One turn moves each row of this set onto another row. After a few examples, where does it send each row asked below?
J415: | -39 |   0 |  18 |  22 |  17 |  -2 |   3 | -19 |   0 | -15 |   6 |  -4 | -15 |   2 | -30 |   1 | -18 | -11 |   8 | -13 |   9 |   5 |   1 |   7 | -13 |  -7 |  -8 |   2 |
J569: |  22 | -13 |   0 |   5 |  15 |  12 |  37 | -18 |   2 |  -3 | -13 |  18 |  12 |   0 |  -3 |   0 |  -8 |  12 | -26 |   2 | -15 |  -4 |   1 | -14 | -11 |  10 |   4 |  -4 |
J624: |   9 | -15 |  -6 |  -8 |  -1 |   0 |   8 |  14 |   0 | -11 | -15 |  -4 | -16 |  -7 |  15 |   9 |   7 |  -4 | -14 |  15 | -15 |   6 |  -5 |  18 |  20 | -11 |  -3 |  -8 |
J551: | -34 |  -4 |  20 |  33 |  17 |   1 |  12 | -22 |   3 | -24 |   9 |   2 | -13 |  -3 | -23 |  -9 | -21 |  -1 |  13 |  -4 |   6 |  12 |   9 |   3 |  -5 |  -2 |  -9 |   5 |
J410: |  16 |  -9 | -15 |  -8 |   2 |  -6 |  15 |   3 | -10 | -15 |  -7 |   2 | -10 |   1 |   8 |  12 |  12 |  -6 | -13 |  19 | -19 |   6 |  -4 |  21 |  23 |   4 | -15 |  -8 |
J600: |  10 | -17 |   3 |  14 |   8 |  -6 |  -4 |   6 |   4 |  -4 | -29 |   1 |   7 |  -9 |  19 |  25 |   7 |  13 |  -2 |   8 | -27 |   0 |   8 |   1 |   4 |   7 | -15 |   3 |
J598: | -20 |  -1 |  19 |  19 |  11 |   8 |   9 | -24 |  -9 |  -4 |   1 |  21 |   1 |  13 | -32 | -18 |  -1 | -17 |  -6 |  -8 |   9 |   1 |  30 |  21 |  -4 |   4 |  -7 |  21 |
J38: | -13 |  12 |  -2 |   3 |  16 |  24 | -25 | -32 |   8 |  -2 | -10 | -13 |  10 | -12 |  -3 | -17 |   0 | -19 |  -6 |  -7 |  15 |  12 |   7 |  11 | -16 |   3 |   4 |  10 |
J780: |  14 | -14 |  -2 |  10 |   3 |  -3 |  -8 |  13 |  23 |  -5 | -24 |  -2 |  -8 | -14 |  10 |  13 |   7 |   7 |  -9 |   1 | -20 | -13 |   2 |  14 |   4 |  11 | -10 |  -2 |
J668: | -12 |   9 |  18 |  25 |  15 |  -5 |  -5 | -31 |  -1 |   0 |   7 |  20 |   8 |  10 | -28 | -17 |  -1 | -19 |  -5 |   0 |   5 |   5 |  14 |  16 |   3 |   5 | -29 |  22 |
J924: |  -3 |   5 | -14 |   4 |   9 |   4 |  32 | -10 |  15 |   3 |  -7 |  12 |  10 |   5 | -15 |  19 |  -5 |   9 | -30 |  21 |   4 |  -1 |  -1 | -19 |   9 |  20 |  -3 |   1 |
J14: |  14 | -10 |  -5 |  19 |   5 |  -6 |  -3 |   8 |  22 |  -2 | -19 |  -8 |   1 |  -3 |  13 |  23 |  11 |  11 |  -1 |  -4 | -20 |  -5 |  13 |   9 |   6 |   6 | -21 |   8 |
J332: |  -6 |  13 |   1 |  -3 |  24 |  18 | -18 | -32 |   6 |  -3 | -11 |   1 |  12 |  -7 |   2 | -10 |  -2 | -19 |  -8 |  -2 |  17 |  27 |   6 |  16 | -15 | -18 |   1 |   7 |
J614: |  -4 |  -6 | -12 |  -2 |   2 |   2 |   5 |  14 | -16 |  -8 | -12 |  -8 |  -9 |  -9 |  16 |  22 |   9 |   3 | -11 |  18 | -16 |   7 |   3 |   6 |  27 |   9 |  -6 |   2 |
J531: | -18 |   4 |  -8 |   9 |  15 |  20 | -20 | -23 |   9 |  -3 |  -2 | -14 |  26 | -16 |   1 | -20 |  -5 | -21 |  -4 |  -6 |   5 |   3 |  13 |  15 |  -9 |   8 |  10 |  10 |
J812: | -30 |   4 |  14 |  30 |  10 |   8 |   6 | -23 |  -6 | -18 |   3 |   9 |  -9 |  -4 | -33 | -11 | -24 |  -5 |   8 |  -8 |   0 |  10 |   3 |  -4 | -12 | -15 | -16 |  10 |
J887: |  -9 |   5 |  -3 |  -1 |  31 |  13 | -15 | -28 |   7 |   4 |   1 |   9 |  20 | -12 |   5 |  -3 |  -7 | -19 |  -3 |   1 |  11 |  26 |   8 |  20 |  -5 | -22 |   6 |  -3 |
J477: | -23 |   1 |  24 |  18 |  11 |  -3 |   3 | -13 |  -3 |   0 |   5 |  21 |   5 |  24 | -26 |  -9 |  -4 | -23 | -10 |  -4 |   7 |   8 |  11 |  22 | -12 |  -5 | -18 |  22 |
J481: |   2 | -16 |  -3 |  -1 |   6 |  10 |  38 | -19 |   0 |   5 | -20 |   7 |   9 |   5 | -12 |   5 | -12 |  10 | -10 |  14 | -20 |   1 |  -3 | -21 | -11 |  10 |   1 | -13 |
J194: |   5 |  -4 | -10 |   5 |  15 |  13 |  30 | -19 |   6 |  -6 |   4 |   5 |  -5 |  -3 |  -7 |  12 |  -2 |   8 | -34 |  12 |   4 |  -9 |  -3 | -21 |  12 |  18 |   9 |  -9 |
J656: |   3 |  -1 | -11 |   3 |  14 |  10 |  21 | -14 |  15 |  -9 | -15 |  17 |   1 |  10 |  -9 |  11 |   1 |  12 | -32 |  22 |  -7 |   1 |  -9 | -26 |   7 |  19 |   2 |   0 |
J690: | -18 |  -3 |  23 |  24 |  15 |   4 |   8 | -17 |  -3 |   3 |  15 |  30 |  -2 |  18 | -23 | -15 |  -3 | -13 |  -5 |   5 |   5 |  14 |  19 |  20 |   1 |   6 | -18 |  20 |
J436: | -26 |   5 |  13 |  21 |  19 |  -3 |   6 | -35 | -12 | -20 |   5 |  -2 |  -8 |  -9 | -29 | -16 | -19 | -12 |  14 |  -7 |   2 |  15 |   2 |   6 |   1 | -10 | -18 |   2 |
J765: | -30 |  -1 |  17 |  24 |  22 |   0 |   9 | -33 |   2 | -21 |   2 |   9 | -12 |  -2 | -30 |   2 | -14 |  -6 |   5 | -10 |  17 |   9 |  20 |   7 |  -2 | -15 |  -3 |   3 |
J562: | -22 |   6 |  17 |  26 |   8 |  10 |  -4 | -21 |  -6 |   3 |  12 |  27 |  -2 |  15 | -32 | -11 |  -5 | -16 | -11 |   4 |   6 |   6 |  11 |   5 |  -2 |  -5 | -24 |  22 |
J628: |   4 | -11 | -14 |  -4 |  -1 |   4 |  13 |   9 | -12 |  -7 |  -7 | -16 | -15 |   2 |  14 |  14 |  11 |  -2 |  -2 |   9 | -19 |  11 |   5 |  14 |  23 |  -8 | -10 |  -3 |
J716: | -15 |   5 |  -4 |  -6 |  13 |  21 | -18 | -25 |  -2 |   8 |   0 | -12 |  16 | -20 |  -9 | -16 |  -7 | -18 | -15 |  -2 |  -4 |  23 |  16 |  13 | -11 |  11 |   0 |  16 |
J926: |  17 | -14 |  -8 |  15 |   5 | -11 |   1 |  -3 |  17 | -17 | -19 |  -7 |  -2 | -12 |   4 |  19 |   6 |   9 |  -1 |   4 | -25 | -13 |   0 |   8 |   4 |  18 | -19 |  -7 |
J435: |   9 | -19 | -11 |  25 |   5 | -11 |  -8 |  10 |  19 |  -3 | -22 |   5 |  -2 |  -7 |  12 |  12 |  11 |  14 |  -3 |  10 | -16 | -10 |   9 |  -3 |   8 |   2 | -16 |  -3 |
J927: |   5 |  -9 |  -9 |  -3 |  14 |  16 |  28 | -15 |   3 |  -8 | -24 |  15 |   0 |   6 | -10 |   1 |  -6 |  14 | -18 |  12 | -20 |   5 | -11 | -24 |  -5 |  17 |   5 |  -6 |
J468: | -11 |   1 |   4 |   2 |  24 |   7 | -20 | -36 |  13 |  -3 |  -2 |  -7 |  19 | -20 |   0 |   2 | -12 | -13 | -15 |   5 |   6 |  33 |  13 |   4 | -11 | -18 |  -4 |   8 |
J906: |   2 | -12 | -23 |   1 |   0 |   0 |  12 |  20 | -15 |  -5 | -13 |   3 | -15 |  -6 |  10 |   0 |   9 |   4 |  -5 |  14 | -16 |   8 |   3 |   8 |  22 |  -4 |  -8 |  -7 |

J624 turns into J562
J716 turns into J569
J436 turns into J410
Now find these:
J435 turns into J415
J628 turns into J690
J481 turns into J887
J614 turns into J598
J656 turns into J38

